A single turn carries every row of the set below to another of its rows. Some are shown first; where does it send the rows asked next?
zozu: [ 33.7 -19.2  18.3   6.9   5.4   4.1  15.3  -0.6   8.4  -0.7  11.9  18.6]
sezof: [ 10.9  12.9  21.7  13.6  16.1  -5.4 -13.6 -18.3  -2.9  -8.5  -2.5  11.3]
supot: [ -3.1  -2.9  10.5  19.1  12.6 -14.0 -13.0  -5.1  16.6  10.7   0.0 -18.2]
Linad: [ 12.6 -25.6   6.4  -7.0   7.5   7.6   4.1   1.5   3.3 -13.7   4.2  30.6]
gemu: [ 12.9  -0.3  32.4 -13.2  12.4  -1.3  19.9  -5.1   9.8   0.0   2.1  20.9]
Kuloz: [ 10.1 -21.1   2.9   0.9   3.6 -14.4  17.3  -9.0  21.9 -14.7  16.8  -1.3]
zom: [ -5.9  15.8  -5.1   6.0   0.6  -9.3  -1.6   6.4 -10.5 -12.2  12.9  15.8]
rele: [ -3.2 -18.5  17.5  -0.5 -17.3  -6.0  14.9  20.7  14.5  -9.8   6.7  18.2]
Zipop: [ 27.2 -21.7  14.5  -0.4  -7.5 -18.9 -15.7  -1.9  11.8  -5.6  -5.0  11.6]
rebuk: [ 13.4   5.6  14.7  15.1  18.3 -14.4   2.9 -13.8  -9.8 -13.2  -2.3  -9.1]
tifi: [ -1.2 -10.1  17.0  -5.1  -6.0  10.2  -6.0 -12.4  -1.9  23.6   4.9  14.1]
zela: [ 23.8   9.8   8.0  26.7   8.0 -17.9  -4.5  15.7  12.1  -7.8   7.7  12.4]
Nidag: [  0.9 -28.5   9.8   8.1   1.2  -5.3  10.1  26.7  -4.4 -13.4   6.6  -3.8]
fid: [-17.2   4.8  17.0   1.1 -10.7 -17.7  -4.9  -7.3  -2.1   9.3  -7.8  -0.6]
vuluf: [13.2 17.5 31.0 19.0  0.6  1.8  0.7 15.5  8.3  0.8 18.0  7.7]
kosa: [  2.2 -12.9  12.0  27.8  17.1   8.3  16.8  -2.8   4.9  11.3  13.6  -2.0]
vop: [ 10.0  -8.8  -0.2  25.5 -11.0 -15.5  -2.1  -1.1   4.1   5.0   8.2 -16.3]
Gono: [  0.1 -26.3  -3.8  21.7   3.4  -6.8  10.9  -0.9  -2.8   3.3  22.5  15.3]
felep: [ -9.1   3.8   7.9  -7.4  14.2  -5.1 -11.9  19.5   6.6  17.7 -10.4  11.2]
bavof: [  5.5 -25.8  -8.0  -4.5  -1.5  -3.7   5.2  -8.0  26.5  -2.6  -0.8   4.3]
samun: [-12.7 -23.7  10.8  14.8  -0.3 -19.1 -15.5  -5.1   1.8   1.8 -11.6   1.4]
deri: [  9.9 -23.2  21.3  22.7   6.2 -16.3 -16.0   6.9  10.4   1.1 -12.0  22.6]
nofu: [ -2.2 -20.4  26.4  15.6  14.9 -12.8   0.3   9.3  -5.6   2.2 -20.4  12.6]
lumaz: [  4.7  -3.8  19.3   9.3  20.1 -19.1  -1.3   7.8  36.0   6.9  -6.6   0.7]
gaso: [  7.1   6.1   1.0  -6.2 -12.7  11.1 -12.4  11.0  -9.0  -9.3   9.8   8.8]
zofas: [  4.6   4.3  26.8   3.6   2.4   3.4 -14.5 -18.6  -1.6   7.8   9.8  22.9]
bil: [  8.5  -9.5  16.9 -14.6 -11.5  -3.2 -11.5  -0.5   4.1 -10.2 -19.9  10.0]
kolen: [  5.5   1.7 -13.0  -5.4   0.2  12.0  -4.6  12.1  -3.6  -2.0  15.1  13.8]
Dit: [ -1.3  13.4   1.8   5.7 -16.7  -3.4  -9.9   6.4  -9.5 -10.8  10.5  11.3]
poze: [ -4.5  -3.1   7.1  -6.9  -6.1 -14.6  -0.2  16.7  22.3   5.7  -7.6  28.9]
lik: [ 23.0 -23.4  28.7  18.8  -2.9  -8.2  -6.7   8.0  14.8   9.8   9.3  19.2]
kofig: [  8.6 -13.3  14.4  18.1  20.8  -1.6   5.1  12.1  21.1  20.2  -5.1  -9.8]
Rone: [  0.8  12.2  -5.1  -6.5  10.6  -1.4   3.5  11.2  -8.2 -20.0  12.0   7.8]
Mezol: [17.7 10.5 15.8 -3.8 27.6  7.9  5.6 -2.2 15.4 -8.0 13.8  9.3]
nitu: [ 20.3 -21.3  26.0  16.5   6.0   4.2   8.1  13.3  10.7  20.3   8.5   0.4]
Zige: [ -0.9  10.6  -9.6  -0.4 -15.0  -5.5   1.9  10.2   9.3  -9.7  15.7  -2.9]
niz: [ 19.2   5.7  23.8 -10.2   7.2 -19.7 -12.1  -5.5  24.3   1.4  -4.2   0.3]
Gol: [-16.6  10.1  15.7   6.0  18.7  -8.2  10.0  -7.3   1.5  10.7  17.4  12.5]
Nusel: [-4.1  9.6 28.5  2.1 11.3 10.3 -6.2 20.5 -1.0 13.1  8.1 -1.6]
firi: [  0.1 -21.5  -2.3  -7.2  -6.5   7.1  -0.6  -8.5  11.0  18.0  -8.0   4.0]
zubog: [  5.1  10.7  -1.1 -10.2  -3.7  -0.2   3.2  12.5   1.1 -21.3  11.8  -4.8]
ledob: [ 30.4   5.3  10.6   4.3   2.2  -1.2  -8.1   1.2  16.2 -10.5  -0.3 -15.8]
Zifop: [ 14.9 -13.1  -3.2  19.3  16.7 -18.1  -3.4  23.6  -1.8  -9.1   0.6  -1.1]
Vav: [  4.4  -3.8  38.9  -0.8  10.7 -23.1   9.1   6.8  25.7   0.3   2.9   9.8]
lir: [ 10.9  -8.6  11.9   9.6  10.8 -18.9  19.8  -9.6  -0.6 -14.7  13.9 -13.2]
nono: [ -1.2 -13.6  41.5   2.1  11.6 -14.2  16.5   9.7  -0.6   1.8  -6.0   8.3]
fil: [-18.4 -15.3  21.6  10.9  12.7   0.6  18.0  -5.4  -5.2   6.3  -1.9  13.7]
Pakog: [ -3.5   5.6 -19.2   3.1  -4.6   0.3   2.4   9.6   5.4   0.5  18.6   9.8]

Nusel moves to rele
supot moves to fil
Now find these:
nitu moves to Vav
Rone moves to gaso
bil moves to vop
zofas moves to bavof

